Named turns come first, each shown by rows before and after it. Which turns, in which order, take the first row of each pair that follows to the second? Write the first one first, as in the answered first pair.
turn Nufe:
[-2.07  0.52  0.21 -0.14  0.89  0.33  2.46  1.50] => [-1.07  0.97  0.86 -1.79  1.41 -0.54  2.43  0.97]
[ 1.95 -1.58 -1.88  1.24 -0.29  1.15 -1.62  0.48] => [ 1.24 -1.04 -2.18  0.91 -0.17  1.74 -1.16  0.75]
[ 0.74 -0.89  0.88  1.55  0.54 -0.26 -3.07 -0.78] => [-1.05 -0.73 -0.03  1.71 -0.08  0.81 -2.34  0.26]
turn Mudu:
[-5.41  1.96  0.20  2.14 -0.63  3.47  1.39  1.23] => [ 1.23  3.31  3.47 -3.37  2.14  0.15  3.34 -2.11]
[-1.50  0.38  3.55  1.12 -1.48 -1.91 -1.85 -0.88] => [ 2.12  0.38  2.17  0.08 -1.09 -1.78 -2.83 -2.07]
[ 0.23 -0.14  1.01  1.65 -1.72 -0.03 -0.69 -1.30] => [ 0.30  0.02  1.58  1.15 -1.38 -0.44 -0.49 -1.51]
turn gok:
[-3.47  0.21  1.57  1.79 -1.51  1.63 -2.01 -1.62] => [-0.91  0.94  2.09  0.13 -0.78  1.21 -1.38 -3.75]
[-0.54  0.25 -1.37  0.56 -0.38  1.32 -0.54 -0.70] => [ 1.28 -0.22 -0.79 -0.43  0.00  0.39 -0.39 -1.57]
[ 0.86  1.57  1.29  1.61 -0.96 -1.13 -1.13 -1.57] => [-0.78  1.13  0.59  2.69 -1.13 -0.69 -1.06 -0.40]
[ 0.31  0.08 -0.29  0.56 -0.01  0.31 -1.06 -1.61] => [ 0.46 -0.62  0.16  1.30 -0.79 -0.13 -1.25 -0.77]

Between the rows of a pair lie 2 to 3 turns.
[-2.27  0.93 -0.80 -2.13  0.34 -0.32  3.98  1.98] => [-0.50  0.01 -4.17 -0.13 -0.29  1.17  1.82  2.57] : Mudu then Mudu
[-3.47 -0.62 -5.13  1.28  0.60  3.16  2.41  2.66] => [-2.52  0.02 -4.90  1.07  0.54  5.36  1.27 -1.12] : gok then Mudu
[ 2.27  1.02  1.25 -3.58  1.64  0.32  1.14 -3.17] => [-5.13  0.91  1.11 -0.24 -0.40  1.60  1.31 -0.65] : Mudu then Mudu
[-1.25  0.33 -1.62  1.45 -0.60  0.88  0.92  3.11] => [-1.19  1.48 -0.17 -1.10  0.38  2.29  2.39 -0.23] : gok then Mudu then Mudu
[-0.77  0.68  0.05 -2.43  1.32 -0.71  2.89  1.44] => [-1.40 -0.22 -2.91  0.16 -0.01  0.88  1.22  2.69] : Mudu then Mudu
[ 2.79  1.32  1.19 -1.96  1.00  0.00  1.31 -2.16] => [-0.77 -1.01  1.05  3.46 -1.72 -1.35 -1.52  1.81] : Nufe then gok
[-1.88  0.02 -2.58  2.03  0.57  3.15  0.29  0.83] => [ 3.79  0.03 -2.16  0.10  1.46  1.47 -1.09 -1.66] : Mudu then Nufe then Mudu
[-1.09  1.08  0.87 -3.11  2.31 -3.28  3.54  1.29] => [-2.41  0.66  0.45 -2.26  1.98 -3.16  3.56  2.72] : gok then gok
[-1.70 -0.70 -1.47  2.97 -1.70  1.07 -1.97  0.23] => [-1.95  0.35 -1.57  0.98 -0.64  3.07 -0.33 -1.08] : Nufe then gok then Mudu
[-0.75  0.49  4.10 -1.22  1.81 -2.31  2.73 -0.06] => [-0.33  0.24 -4.10  1.05  1.02  3.19  1.04  0.41] : Mudu then gok then gok
[ 0.51 -0.06  0.33  1.97 -1.10  1.10 -3.03 -2.71] => [-2.19  1.51  1.90 -1.36  0.36  1.75  1.52 -2.38] : Nufe then Nufe then Mudu
[-1.53  1.31  0.04 -2.37  1.44  0.12  2.30  0.60] => [-1.95  0.57 -2.23  0.05  0.30  2.13  0.72  1.43] : Mudu then Mudu
[ 0.84  3.28 -6.01 -0.26  0.64  3.41 -0.17  0.66] => [ 1.23  4.57 -0.83 -3.76  2.98  0.56  2.91 -1.24] : Mudu then Mudu
[ 2.61  1.13 -0.83 -2.45  0.57 -0.20  0.93 -0.13] => [ 0.63  0.96 -2.86 -1.01 -0.47  2.12  0.81  0.91] : Mudu then Nufe
[-1.36 -0.65 -2.53  1.30  0.01 -0.04 -1.26  2.29] => [-0.38 -0.30 -1.64  0.11  1.00 -1.73 -0.74  2.89] : Mudu then Mudu then gok
[ 1.10  1.10  1.01  0.02 -0.28  1.17 -1.27 -4.29] => [-3.52  0.48  0.99  2.41 -1.90  1.15 -0.49 -1.46] : gok then Mudu then gok
